[[149 141]
 [152 149]
 [137 131]
 [136 135]]
->
[[137 131]
 [136 135]
 [149 141]
 [152 149]]

[[142 130 123 119 154]
 [120 142 146 140 148]
 [131 152 144 110 129]
 [150 135 113 145 131]
 [107 132 104 129 140]
 [100 124 131 135 104]
 [133 107 143 147 127]]
->
[[133 107 143 147 127]
 [100 124 131 135 104]
 [142 130 123 119 154]
 [107 132 104 129 140]
 [150 135 113 145 131]
 [120 142 146 140 148]
 [131 152 144 110 129]]

[[122 125]
 [111 143]
 [144 122]
 [146 156]]
->
[[144 122]
 [122 125]
 [111 143]
 [146 156]]

[[118 116]
 [118 117]
 [152 131]
 [114 100]
 [125 125]]
->
[[114 100]
 [118 116]
 [118 117]
 [125 125]
 [152 131]]

[[145 106 109 123 103 123 114 135 104 141 117 114 106]
 [157 139 138 134 116 141 113 156 116 148 120 124 154]
 [101 154 139 155 102 131 147 148 128 133 112 126 153]
 [144 137 113 138 139 129 126 137 122 141 139 121 108]
 [135 115 107 110 111 146 107 114 110 138 112 100 146]
 [129 122 117 136 130  99 112 105 116 134 116 105 147]]
->
[[145 106 109 123 103 123 114 135 104 141 117 114 106]
 [135 115 107 110 111 146 107 114 110 138 112 100 146]
 [129 122 117 136 130  99 112 105 116 134 116 105 147]
 [144 137 113 138 139 129 126 137 122 141 139 121 108]
 [157 139 138 134 116 141 113 156 116 148 120 124 154]
 [101 154 139 155 102 131 147 148 128 133 112 126 153]]

[[137 131 125 129 140 124 125]
 [123 115 128 128 112 137 133]
 [138 136 128 128 143 122 124]
 [138 138 124 131 151 117 122]
 [132 129 119 129 132 124 128]
 [121 108 146 118 115 128 126]
 [122 107 138 121 113 130 129]
 [138 141 101 131 137 123 128]
 [127 119 131 125 122 129 128]
 [122 111 136 125 111 135 132]
 [134 139 109 134 136 128 128]]
->
[[122 107 138 121 113 130 129]
 [121 108 146 118 115 128 126]
 [122 111 136 125 111 135 132]
 [123 115 128 128 112 137 133]
 [127 119 131 125 122 129 128]
 [132 129 119 129 132 124 128]
 [137 131 125 129 140 124 125]
 [138 136 128 128 143 122 124]
 [138 138 124 131 151 117 122]
 [134 139 109 134 136 128 128]
 [138 141 101 131 137 123 128]]

[[109  99 131 130 139 117 148 129 108]
 [127 144 154 130 129 108 113 152 133]
 [147 113 117 107 125 129 138 149 121]
 [133 129 124 138  99 111 105 133 138]
 [104 125 127 153 146 120 151 101 138]]
->
[[109  99 131 130 139 117 148 129 108]
 [147 113 117 107 125 129 138 149 121]
 [104 125 127 153 146 120 151 101 138]
 [133 129 124 138  99 111 105 133 138]
 [127 144 154 130 129 108 113 152 133]]

[[137 121 126 139 123 114 128 110 125 117 130 138 130 129]
 [128 118 113 139 130 102 135 123 137 126 102 121 122 123]
 [128 130 128 137 125 128 125 125 127 131 129 129 128 125]]
->
[[128 118 113 139 130 102 135 123 137 126 102 121 122 123]
 [137 121 126 139 123 114 128 110 125 117 130 138 130 129]
 [128 130 128 137 125 128 125 125 127 131 129 129 128 125]]

[[120 137 148 157 128 136]
 [126 128 132 133 128 126]
 [130 146 139 144 121 154]
 [121 126 139 143 128 121]]
->
[[121 126 139 143 128 121]
 [126 128 132 133 128 126]
 [120 137 148 157 128 136]
 [130 146 139 144 121 154]]
---
[[116 108 132 132 148 144 132]
 [124 123 113 123 132 104 115]
 [134 109 132 123 154 130 116]
 [124 140 142 127 133 115 145]
 [115 131 139 128 117 119 100]
 [149 138 139 130 136 119 149]
 [126 103 128 120 130 150 129]
 [128 119 140 141 108 115 112]]
->
[[116 124 134 124 115 149 126 128]
 [108 123 109 140 131 138 103 119]
 [132 113 132 142 139 139 128 140]
 [132 123 123 127 128 130 120 141]
 [148 132 154 133 117 136 130 108]
 [144 104 130 115 119 119 150 115]
 [132 115 116 145 100 149 129 112]]

[[125 127 145 141 130 123 136 133 147 125 127 105 155 139 104 111]
 [127 110 103  99 139 152 111 129 135 119 124 114 136 126 121 130]]
->
[[125 127]
 [127 110]
 [145 103]
 [141  99]
 [130 139]
 [123 152]
 [136 111]
 [133 129]
 [147 135]
 [125 119]
 [127 124]
 [105 114]
 [155 136]
 [139 126]
 [104 121]
 [111 130]]

[[119 124 109  98 114 125]
 [124 117 123 119 136 114]
 [122 121 110 100 114 132]
 [128 118 120 121 126 109]
 [123 118 113 106 129 120]
 [120 117 123 118 129 120]
 [119 117 111  98 125 144]
 [125 117 125 128 136 114]
 [140 126 114 126 126 108]
 [122 119 115 109 123 117]
 [131 123 111 114 126 109]
 [129 128 109 100 124 116]]
->
[[119 124 122 128 123 120 119 125 140 122 131 129]
 [124 117 121 118 118 117 117 117 126 119 123 128]
 [109 123 110 120 113 123 111 125 114 115 111 109]
 [ 98 119 100 121 106 118  98 128 126 109 114 100]
 [114 136 114 126 129 129 125 136 126 123 126 124]
 [125 114 132 109 120 120 144 114 108 117 109 116]]

[[120 129 151 141 136 122]
 [144 111 101 131 133 124]
 [137 118 131 130 139 120]
 [155 138 125 130 140 144]
 [144 111 102 129 135 122]
 [155 117 143 151 145 136]
 [117 124 139 124 139 122]
 [154 118 140 149 142 137]
 [155 137 125 129 143 147]]
->
[[120 144 137 155 144 155 117 154 155]
 [129 111 118 138 111 117 124 118 137]
 [151 101 131 125 102 143 139 140 125]
 [141 131 130 130 129 151 124 149 129]
 [136 133 139 140 135 145 139 142 143]
 [122 124 120 144 122 136 122 137 147]]

[[130 144 155 149 148 139 130]
 [116 101 133 129 147 137 137]
 [113 137 150 143 130 116 128]
 [118 105 128 128 135 108 147]]
->
[[130 116 113 118]
 [144 101 137 105]
 [155 133 150 128]
 [149 129 143 128]
 [148 147 130 135]
 [139 137 116 108]
 [130 137 128 147]]

[[152 147 123 125 125 127 129 137 122 120 123]
 [134 124 130 139 136 134 136 141 132 127 130]
 [124 118 133 134 132 146 132 126 133 146 147]
 [121 143 143 133 138 120 139 119 136 121 120]
 [113 116 146 142 142 130 143 120 144 131 131]
 [147 136 123 124 123 139 127 131 123 135 137]
 [149 143 125 123 124 129 129 128 124 125 126]]
->
[[152 134 124 121 113 147 149]
 [147 124 118 143 116 136 143]
 [123 130 133 143 146 123 125]
 [125 139 134 133 142 124 123]
 [125 136 132 138 142 123 124]
 [127 134 146 120 130 139 129]
 [129 136 132 139 143 127 129]
 [137 141 126 119 120 131 128]
 [122 132 133 136 144 123 124]
 [120 127 146 121 131 135 125]
 [123 130 147 120 131 137 126]]
---
[[145 148 107]
 [137 122 137]
 [112 150 141]]
->
[[112 150 141]
 [137 122 137]
 [145 148 107]]

[[118 136 131 129 126 149 123 139 139 140 139]
 [141 123 117 127 105 114 128 143 120 131 151]
 [143 123 127 147 126 128 131 133 151 116 110]
 [152 127 142 122 107 114 142 139 136 106 148]]
->
[[152 127 142 122 107 114 142 139 136 106 148]
 [118 136 131 129 126 149 123 139 139 140 139]
 [143 123 127 147 126 128 131 133 151 116 110]
 [141 123 117 127 105 114 128 143 120 131 151]]

[[118 151 145 126 116]
 [126 126 126 121 130]
 [123 121 134 126 124]
 [128 131 121 133 134]
 [127 127 125 125 131]
 [127 130 127 135 129]
 [131 134 137 124 122]
 [129 128 130 128 128]
 [128 120 133 130 125]]
->
[[118 151 145 126 116]
 [131 134 137 124 122]
 [123 121 134 126 124]
 [128 120 133 130 125]
 [129 128 130 128 128]
 [127 130 127 135 129]
 [126 126 126 121 130]
 [127 127 125 125 131]
 [128 131 121 133 134]]

[[107 124 128]
 [130 110 116]
 [129 128 132]]
->
[[129 128 132]
 [107 124 128]
 [130 110 116]]

[[127 109 117 132 153 136 131 145 143 105 123 128 112 129]
 [145 130 130 135 140 129 119 122 101 103 108 123 136 109]
 [146 131 127 134 143 127 119 125 101 105 106 123 139 109]
 [115 113 120 127 136 129 136 146 157 128 147 131 110 143]
 [122 141 138 121 104 120 128 119 131 154 149 130 142 126]]
->
[[122 141 138 121 104 120 128 119 131 154 149 130 142 126]
 [145 130 130 135 140 129 119 122 101 103 108 123 136 109]
 [146 131 127 134 143 127 119 125 101 105 106 123 139 109]
 [115 113 120 127 136 129 136 146 157 128 147 131 110 143]
 [127 109 117 132 153 136 131 145 143 105 123 128 112 129]]

[[120 147 116 126 130 103 156 125]
 [123  99 141 121 125 103 153 158]]
->
[[123  99 141 121 125 103 153 158]
 [120 147 116 126 130 103 156 125]]

[[140 127 129 104 115 146]
 [133 116 128 130 124 138]
 [129 102 120 112 112 141]
 [132 103 116 118 109 136]
 [131  99 118 114 108 141]
 [122 117 137 156 148 133]
 [126 141 133 147 141 118]]
->
[[122 117 137 156 148 133]
 [126 141 133 147 141 118]
 [140 127 129 104 115 146]
 [133 116 128 130 124 138]
 [129 102 120 112 112 141]
 [131  99 118 114 108 141]
 [132 103 116 118 109 136]]

[[111 135 120 131 123 119 136 126 129 138 127 121 129 120 121 140]
 [135 135 134 117 134 100 131 147 111 136 114 141 132 141 140 146]
 [121 113 139 149 139 139 113 125 153 109 150 127 138 132 135 111]
 [127 134 113 123 112 145 139 112 124 137 124 117 114 110 109 126]
 [117 127 123 134 126 134 128 120 135 128 134 119 129 124 122 124]
 [122 127 115 133 116 155 132 106 137 127 136 112 119 111 110 115]]
->
[[121 113 139 149 139 139 113 125 153 109 150 127 138 132 135 111]
 [135 135 134 117 134 100 131 147 111 136 114 141 132 141 140 146]
 [117 127 123 134 126 134 128 120 135 128 134 119 129 124 122 124]
 [111 135 120 131 123 119 136 126 129 138 127 121 129 120 121 140]
 [122 127 115 133 116 155 132 106 137 127 136 112 119 111 110 115]
 [127 134 113 123 112 145 139 112 124 137 124 117 114 110 109 126]]
